In the data rows, 128 means zero.
Some points:
[139 135 111 100 173 123 130 151 123 161 128 070 117 131 122 109 151 153 100
 080 067 092 142 151 144 135 087 124 104 142 183 140 149 166 138 114 131 124
 110 053 117 085 134 081 137 093 103 140 128 139 100 091 174 132 174 192 115
 159 100 113 109 156 124 103]
[203 112 097 122 063 127 143 107 129 166 174 099 125 108 118 146 125 085 154
 172 155 162 165 109 181 167 138 118 068 123 141 140 163 143 104 110 115 106
 144 136 144 086 119 182 087 175 157 075 127 112 124 133 157 106 132 156 141
 149 123 201 106 177 158 141]
[180 107 100 164 074 101 107 099 081 152 144 135 179 138 124 134 120 088 127
 078 104 118 111 175 122 196 179 134 165 143 138 096 139 144 136 100 153 157
 160 138 119 186 119 102 140 115 104 113 145 088 144 158 177 166 088 091 130
 085 130 094 123 148 104 150]
[089 077 136 133 098 168 132 161 175 130 135 106 107 176 163 074 175 109 148
 128 145 129 121 139 084 124 094 184 167 048 111 117 126 186 139 111 156 100
 069 148 113 150 164 151 134 147 125 085 223 118 118 128 117 093 085 152 112
 132 165 071 111 106 127 092]
[147 099 152 106 165 121 168 146 133 102 110 198 157 159 047 135 090 157 145
 140 100 114 124 111 158 174 133 118 183 133 153 163 079 170 077 140 056 136
 169 083 153 160 139 144 157 135 115 141 131 107 064 100 120 125 139 127 143
 125 153 074 106 080 152 156]
[094 148 115 156 123 153 149 170 144 135 123 123 220 127 086 164 142 126 086
 097 119 113 112 080 144 155 120 089 127 136 144 137 162 208 085 200 095 152
 123 107 151 125 081 142 143 086 179 090 087 150 075 111 122 093 122 096 179
 102 134 164 103 125 118 144]
[161 158 143 173 115 126 121 122 104 154 098 108 159 110 072 142 131 124 162
 101 193 165 108 075 093 130 084 131 128 112 100 135 054 156 196 154 120 150
 112 110 142 184 100 088 153 124 048 097 071 166 151 140 103 125 123 112 075
 132 190 097 123 136 173 126]
[161 122 108 119 119 160 128 145 115 178 105 078 125 132 135 135 118 113 145
 141 075 117 110 167 163 122 165 096 153 138 061 100 171 095 105 082 143 066
 117 111 204 150 112 189 159 112 167 119 100 174 158 088 103 086 136 137 157
 175 113 213 123 109 152 122]
[069 121 143 146 113 117 160 096 102 130 118 197 083 177 175 115 131 060 118
 131 167 144 121 092 107 098 153 114 139 152 097 114 157 098 180 150 078 142
 146 103 132 143 116 152 161 143 142 110 094 086 093 075 199 100 239 188 143
 132 133 120 127 135 110 156]
[175 165 075 182 171 171 072 099 178 183 096 118 151 186 098 167 169 152 091
 174 153 112 159 168 113 124 126 125 092 070 125 134 132 111 118 105 193 078
 113 165 119 130 154 102 148 121 080 157 171 117 132 151 106 092 115 152 161
 156 195 175 161 146 090 130]
[131 099 079 146 121 123 080 090 115 109 076 084 105 077 129 089 156 174 138
 150 090 107 061 098 103 158 097 105 121 118 108 057 180 111 117 180 102 147
 183 144 096 133 186 163 160 190 161 135 093 082 148 079 119 156 123 142 170
 079 107 092 179 172 130 133]
[127 152 132 110 140 162 107 169 139 080 084 114 093 128 141 132 088 140 135
 053 149 136 135 103 092 139 151 137 102 100 082 138 126 120 181 163 137 157
 137 136 137 100 144 164 062 120 062 121 158 130 137 098 099 111 031 127 124
 192 141 063 115 132 064 158]
[134 114 179 129 115 112 191 124 095 127 161 180 138 143 137 165 137 143 101
 182 084 131 192 093 096 179 116 089 132 131 115 142 215 032 100 144 193 135
 100 171 128 163 152 131 096 139 062 102 136 169 178 111 137 140 097 121 134
 096 115 106 096 123 091 166]
[157 219 180 108 162 078 099 138 113 086 134 134 121 108 152 104 156 143 113
 061 137 112 115 144 171 110 107 207 118 094 140 120 092 090 095 110 140 155
 132 225 148 134 108 179 113 137 159 142 132 139 111 088 128 130 163 140 101
 121 098 110 118 070 155 098]
[145 108 110 093 150 091 092 145 116 163 130 107 088 173 138 173 078 141 068
 182 088 072 184 139 116 120 112 130 165 101 103 155 126 145 146 074 127 116
 095 147 093 104 109 093 120 151 168 093 079 087 122 180 205 144 142 112 078
 070 117 191 154 132 123 161]
[093 102 141 182 091 157 065 061 136 087 169 173 115 122 125 116 148 171 075
 162 139 112 144 150 188 179 099 095 096 218 062 093 127 140 139 125 150 175
 148 062 161 145 124 157 153 139 125 129 120 085 154 141 149 120 109 110 174
 126 155 096 092 112 177 071]
[138 114 149 129 155 075 098 189 131 127 152 128 096 044 125 118 139 123 107
 109 121 118 119 104 133 109 087 059 171 129 153 073 061 139 094 085 114 130
 095 139 106 098 172 147 154 119 105 179 129 184 082 173 141 103 093 093 124
 144 124 115 173 137 088 098]
[104 110 143 093 068 147 077 133 151 119 097 185 152 102 122 198 138 140 177
 139 172 119 082 189 134 117 117 127 077 159 118 141 144 061 068 131 147 141
 149 156 136 115 177 095 118 074 153 106 112 131 144 107 125 208 160 110 063
 180 143 200 128 084 138 176]
[112 097 182 112 103 108 126 109 124 146 063 108 085 138 168 135 111 124 139
 150 162 115 114 103 158 137 151 125 106 163 135 084 125 032 188 204 069 111
 187 140 098 076 107 088 155 058 195 132 193 154 143 154 124 098 137 110 189
 125 124 151 150 121 227 139]
[121 166 165 141 121 148 139 115 214 078 132 122 167 124 129 119 080 145 133
 118 167 196 126 098 099 128 087 179 150 118 111 143 097 093 167 130 105 087
 051 092 109 194 138 108 090 129 154 126 135 110 132 101 118 187 142 078 183
 117 085 155 096 115 086 118]
[141 139 074 166 106 090 170 085 125 138 183 124 099 131 065 175 183 158 138
 100 145 073 072 147 110 135 172 124 127 152 162 173 117 108 138 132 150 091
 092 154 163 167 104 146 100 177 130 149 170 150 162 168 102 119 151 088 141
 096 133 092 100 154 168 214]
[103 077 107 120 161 130 133 142 123 103 139 106 071 134 121 124 155 116 113
 113 082 125 169 106 144 065 128 121 065 174 188 142 095 156 186 120 160 100
 181 111 111 129 108 076 127 148 119 107 126 180 116 130 143 147 117 102 083
 143 084 127 191 109 102 074]
[161 105 148 131 132 169 134 155 151 129 168 171 150 087 123 090 144 103 134
 197 089 158 070 133 058 145 141 178 152 063 135 163 111 150 163 109 148 113
 162 127 114 125 094 163 145 089 148 095 158 157 139 212 117 102 143 128 154
 096 097 104 080 132 103 151]
[079 163 148 049 121 135 168 111 137 092 135 138 139 162 085 107 108 108 143
 108 176 124 120 129 183 094 107 137 192 155 182 143 100 102 134 087 150 150
 158 197 088 096 145 124 132 092 104 105 095 097 163 148 125 134 131 135 145
 108 082 197 103 140 132 110]
[109 167 095 072 150 120 199 080 139 121 114 188 155 127 207 073 123 083 167
 112 116 120 129 135 112 104 134 169 134 146 108 112 137 164 086 134 133 192
 171 119 185 083 180 080 082 170 121 183 124 153 097 144 138 095 150 056 122
 092 093 153 116 168 119 038]
[074 129 106 137 174 097 113 135 080 129 149 126 122 140 155 159 125 169 142
 165 142 162 181 160 156 078 167 142 126 117 132 115 126 171 153 132 090 117
 100 104 100 168 172 114 173 084 120 198 115 146 079 111 088 125 109 179 062
 170 102 122 119 132 119 135]
[138 162 075 100 118 118 143 164 120 131 128 078 178 161 137 116 080 088 060
 160 159 167 128 122 101 116 164 091 111 160 082 091 154 079 080 147 098 075
 156 108 148 130 111 180 109 196 163 119 128 122 194 192 121 170 162 164 078
 145 202 118 111 161 153 109]
[115 132 114 152 145 148 144 165 149 168 135 090 096 143 159 093 136 132 156
 188 132 162 117 124 118 123 199 158 163 112 140 142 071 176 081 142 138 135
 064 148 112 052 086 100 102 105 096 195 106 102 124 092 079 188 124 100 149
 173 129 086 172 108 079 117]
[098 105 168 143 143 137 173 113 125 146 152 123 118 059 096 149 074 131 133
 092 110 137 157 151 123 073 088 120 064 114 121 152 172 158 143 099 134 165
 100 128 154 106 131 092 143 100 122 174 116 103 083 154 094 144 106 204 112
 114 123 077 194 103 121 139]
[143 137 166 126 148 131 080 120 074 071 110 131 131 091 187 084 129 138 192
 056 103 125 152 144 138 106 140 115 141 118 209 185 129 135 102 126 115 139
 118 078 059 121 055 106 086 172 153 124 136 102 170 079 109 100 098 135 098
 109 150 165 162 120 157 117]
There is one direction along which these points spread out most. Take the direction at right angles to it along which they spread out most. Go by this last direction. How far along it is each point below, from 0 to 99? 50 is the average, and the first point above lies past it. One standard deviation of the points above along it is 16.
[131 099 079 146 121 123 080 090 115 109 076 084 105 077 129 089 156 174 138
 150 090 107 061 098 103 158 097 105 121 118 108 057 180 111 117 180 102 147
 183 144 096 133 186 163 160 190 161 135 093 082 148 079 119 156 123 142 170
 079 107 092 179 172 130 133] 57
[121 166 165 141 121 148 139 115 214 078 132 122 167 124 129 119 080 145 133
 118 167 196 126 098 099 128 087 179 150 118 111 143 097 093 167 130 105 087
 051 092 109 194 138 108 090 129 154 126 135 110 132 101 118 187 142 078 183
 117 085 155 096 115 086 118] 40
[109 167 095 072 150 120 199 080 139 121 114 188 155 127 207 073 123 083 167
 112 116 120 129 135 112 104 134 169 134 146 108 112 137 164 086 134 133 192
 171 119 185 083 180 080 082 170 121 183 124 153 097 144 138 095 150 056 122
 092 093 153 116 168 119 038] 75
[180 107 100 164 074 101 107 099 081 152 144 135 179 138 124 134 120 088 127
 078 104 118 111 175 122 196 179 134 165 143 138 096 139 144 136 100 153 157
 160 138 119 186 119 102 140 115 104 113 145 088 144 158 177 166 088 091 130
 085 130 094 123 148 104 150] 36
[138 162 075 100 118 118 143 164 120 131 128 078 178 161 137 116 080 088 060
 160 159 167 128 122 101 116 164 091 111 160 082 091 154 079 080 147 098 075
 156 108 148 130 111 180 109 196 163 119 128 122 194 192 121 170 162 164 078
 145 202 118 111 161 153 109] 45
[138 114 149 129 155 075 098 189 131 127 152 128 096 044 125 118 139 123 107
 109 121 118 119 104 133 109 087 059 171 129 153 073 061 139 094 085 114 130
 095 139 106 098 172 147 154 119 105 179 129 184 082 173 141 103 093 093 124
 144 124 115 173 137 088 098] 53
[203 112 097 122 063 127 143 107 129 166 174 099 125 108 118 146 125 085 154
 172 155 162 165 109 181 167 138 118 068 123 141 140 163 143 104 110 115 106
 144 136 144 086 119 182 087 175 157 075 127 112 124 133 157 106 132 156 141
 149 123 201 106 177 158 141] 50
[093 102 141 182 091 157 065 061 136 087 169 173 115 122 125 116 148 171 075
 162 139 112 144 150 188 179 099 095 096 218 062 093 127 140 139 125 150 175
 148 062 161 145 124 157 153 139 125 129 120 085 154 141 149 120 109 110 174
 126 155 096 092 112 177 071] 53
[175 165 075 182 171 171 072 099 178 183 096 118 151 186 098 167 169 152 091
 174 153 112 159 168 113 124 126 125 092 070 125 134 132 111 118 105 193 078
 113 165 119 130 154 102 148 121 080 157 171 117 132 151 106 092 115 152 161
 156 195 175 161 146 090 130] 19
[147 099 152 106 165 121 168 146 133 102 110 198 157 159 047 135 090 157 145
 140 100 114 124 111 158 174 133 118 183 133 153 163 079 170 077 140 056 136
 169 083 153 160 139 144 157 135 115 141 131 107 064 100 120 125 139 127 143
 125 153 074 106 080 152 156] 51
[089 077 136 133 098 168 132 161 175 130 135 106 107 176 163 074 175 109 148
 128 145 129 121 139 084 124 094 184 167 048 111 117 126 186 139 111 156 100
 069 148 113 150 164 151 134 147 125 085 223 118 118 128 117 093 085 152 112
 132 165 071 111 106 127 092] 22
[157 219 180 108 162 078 099 138 113 086 134 134 121 108 152 104 156 143 113
 061 137 112 115 144 171 110 107 207 118 094 140 120 092 090 095 110 140 155
 132 225 148 134 108 179 113 137 159 142 132 139 111 088 128 130 163 140 101
 121 098 110 118 070 155 098] 64
